One turning vector, and how many steps it has turned:
The counts run from 0 to 298.
[117 117 156 158 125 105 139 150 170 108 160  87 127  92  91 141 159 146
 155 114 180  95 150 110 169 121 104 123 116 155 162 122 136 112 132 142
 160  80  89 164 139 116 150 147]  48
[107 135 168 124 141 117 160 168 177 119 139 107 138  99 122 107 144 136
  95  91 180  95 107 154 119 108 113 148 128 152 156 129 127 122 126 135
 181  91  79 155 161  98 148 140]  14
[110 148 164 128 152 130 141 179 172 114 177  84 114 105 127 106 156 141
 129 104 165 126  89 156 137 105  99 174 146 159 158 119  95 110 118 144
 149 135 114 162 139 106 161 152]  168
[110 120 162 157 135 101 129 159 163 126 163  70 136  97  87 121 132 164
 174 106 184 113 105 119 166  96 110 148  93 151 167 122 114  94 117 120
 158 120 105 141 133 133 143 150]  228
[118 130 155 123 101 126 126 162 196  95 177  90 116 114 126 129 172 128
 134 108 175 113 119 125 151 148 118 117  84 130 137 116 108 168 151 160
 166 158 106 165 156  95 136 147]  144
[ 77 135 162 153 113 134 139 138 191 124 157  83  98  95 122 141 159 138
 153 110 172 113 141 144 129 116  98 140 127 147 170 144 141 110 143 121
 169 124  88 169 150 119 127 157]  201
[120 121 138  94 116  98 147 148 167 123 164  64 120 110 122 132 143 150
 133 105 188  88 139 139 143 140 123 130  91 136 140 104 112 135 131 136
 197 119  97 165 138  96 152 153]  192
[103 131 151 127 142  91 161 158 178 108 157 105 143 100 135 112 137 120
 116 119 167  80 110 139 160 146 131 144  90 155 126 115  94 141 144 144
 186  98  87 133 155  85 133 149]  103
[143 152 163 109 131 105 136 175 157 119 152  88 164  88  86 134 144 133
 120  98 195  81 109 107 146  92 132 134  86 135 159 105 111 131 145 141
 167 117 102 125 152 117 138 129]  42
[113 137 145 101 139 115 148 179 178  87 185  71 110 126 104 116 133 128
 118 112 169 111 118 110 173 129 139 137 123 134 131  94  89 145 143 186
 154 140 121 140 133 119 153 147]  129
[108 110 154 158 128 110 136 162 179  93 180  84 110  99 117 135 168 153
 150 112 169 125 123 120 175 143  95 129 112 146 144 116 101 139 123 162
 148 124 104 165 133  95 155 151]  140
[ 94 143 169 189 126 117 140 150 196 106 140 109 153  88 109 134 162 124
 147 119 181 100 121 121 147 122 103 124  96 148 164 129 126 128 138 137
 143 120  76 143 168 106 121 142]  290
[103 152 172 136 130 139 148 168 195 122 153 101 116  95 103 129 144 125
 113  98 166 115 113 144 110 100 112 143 133 149 173 136 141 115 160 147
 159  92  80 161 170 128 149 143]  17
[108 146 157 123 101 125 127 157 198  99 168  90 122 111 127 132 167 124
 132 108 177 108 119 126 143 141 120 117  82 126 141 114 107 167 153 155
 169 163  98 151 161  98 128 145]  145
[ 80 138 158 121 132 135 158 163 189  98 162  99 100 103 132 126 168 130
  93 100 169 108 125 144 135 130 116 144 156 145 149 126 120 149 150 174
 174 123  99 159 152 100 143 144]  156
[103 141 147 116 144 107 143 162 192  96 148  65 128 147  95  91 108 118
 142 128 189  93 129  98 177  99 131 127 114 137 144  99 111 119 115 147
 157 142 108 130 138 144 134 162]  268
[ 86 151 146 122 140 120 141 156 204  97 170  79 115 147 143  90 130  91
 136 135 155  98 111 145 163 136 124 142 123 159 122 115  96 130 138 151
 168 144 104 152 145 108 129 172]  115
[ 96 140 147 138 143 101 152 154 194 122 144  78 137 136 125  88 107 113
 148 126 169  91 114 154 142 114 122 143 100 161 148 117 118 101 123 119
 175 108  81 148 155 122 142 173]  255
[ 88 143 171 156 112 127 137 146 179 132 156  95 117  81 125 149 167 148
 144 100 172 112 114 149 116 114  99 148 109 143 178 141 133 113 148 115
 173 120  85 161 163 111 130 146]  199
[ 98 172 157  99 131 137 145 164 195 101 154  90 122 123 103 118 131  87
 112 127 168  84 126 120 144 104 143 143 133 154 151 121 128 125 176 152
 173 122 107 138 163 135 122 149]  68
[104 122 180 137 107 135 129 163 192 102 149 108 117 101  92 132 171 150
 126  84 190 115 124 112 143 112 109 116 116 136 162 143 147 150 140 149
 169 134  94 162 159 114 132 134]  3
[115 106 179 146 126 113 130 163 176 112 149 105 137  98 109 108 167 170
 134  86 193 106 108 123 160 111  98 129 106 146 151 136 125 141 103 135
 165 128  98 165 143  94 141 134]  0
[ 85 158 150 104 124 143 154 163 201 102 170  90  95 110 124 141 152 118
  99 105 166 112 125 141 120 126 127 142 142 132 150 121 120 145 168 174
 169 131  95 152 163 114 142 147]  158
[113 148 165 132 141 134 133 180 176 111 181  88 107  97 122 109 159 137
 132  98 164 133  88 147 143  99 101 170 147 156 159 125 100 118 128 151
 146 140 118 166 143 108 156 149]  169
[122 115 141 147 122 106 143 152 187  94 165  72 122 116  83 131 134 132
 154 122 177 104 147  97 171 129 120 112  95 137 146 106 127 128 139 166
 147  97  92 160 141 133 153 155]  280
[137 134 156 112 105 121 123 156 189 101 167  94 135 117 112 121 156 103
 137 113 177  81 135 129 153 126 128 124  85 157 139 126 139 145 157 138
 180 111  99 178 159 103 134 147]  53
[ 98 146 167 143 141 107 159 165 178 110 166 119 146  85 131 119 149 117
 115 115 160  96  97 142 148 137 123 149  94 162 140 127  99 138 161 144
 172  95  87 130 165  87 134 141]  105
[128 115 140 140 124 102 141 157 191  94 165  76 125 123  91 127 134 132
 155 122 181  96 150 103 171 138 123 114  89 139 137 101 122 136 133 166
 153 100  94 166 143 122 154 158]  281
[106 151 143 127 126 136 139 153 208 119 159  62 105 137 103 121 119 112
 148 117 165 104 137 138 128 111 113 130 136 150 162 114 135 100 138 145
 158 108  82 172 149 141 151 169]  21
[124 148 150 101 136 113 146 185 170 102 182  73 133 112 105 119 132 128
 121 108 170 113  97 113 157 122 140 136  95 126 137  94  80 147 150 175
 155 144 116 127 145 117 151 144]  131
[103 154 149 137 167  99 158 161 168 123 158  74 142 108 109 108 114 118
 143 127 165  88 109 127 167 103 121 159 128 162 156 105  94  86 130 135
 153  96  98 124 136 123 142 154]  74
[123 123 144  97 116 100 145 151 169 124 164  71 130 106 132 125 148 144
 129 100 189  88 128 142 135 133 123 136  83 138 145 109 111 135 129 125
 199 118  99 163 141  86 151 149]  193
[ 86 171 141 108 120 132 157 156 198 120 167  72 101 116 125 143 130 114
 113 114 163 112 123 145 109 127 129 136 123 125 156 104 104 130 166 164
 169 140  87 139 160 128 142 153]  160
[127 131 148 104 129 115 132 167 178  97 155  63 123 130  86 110 132 134
 133 112 194  85 150  92 179  95 124 122 134 144 147 103 123 126 119 150
 165 128 115 153 129 135 145 147]  37
[ 88 170 134 119 137 111 158 151 185 128 159  53 116 118 138 128 121 123
 129 123 166 107 114 154 120 121 111 150 118 138 158  90  88 108 133 142
 164 133  82 138 150 117 148 160]  163
[103 135 166 120 141 112 162 163 176 121 134  97 143 105 126 103 141 136
  99  98 188  85 113 152 127 108 115 144 123 151 153 123 123 128 113 133
 188 100  80 151 156  99 148 141]  13
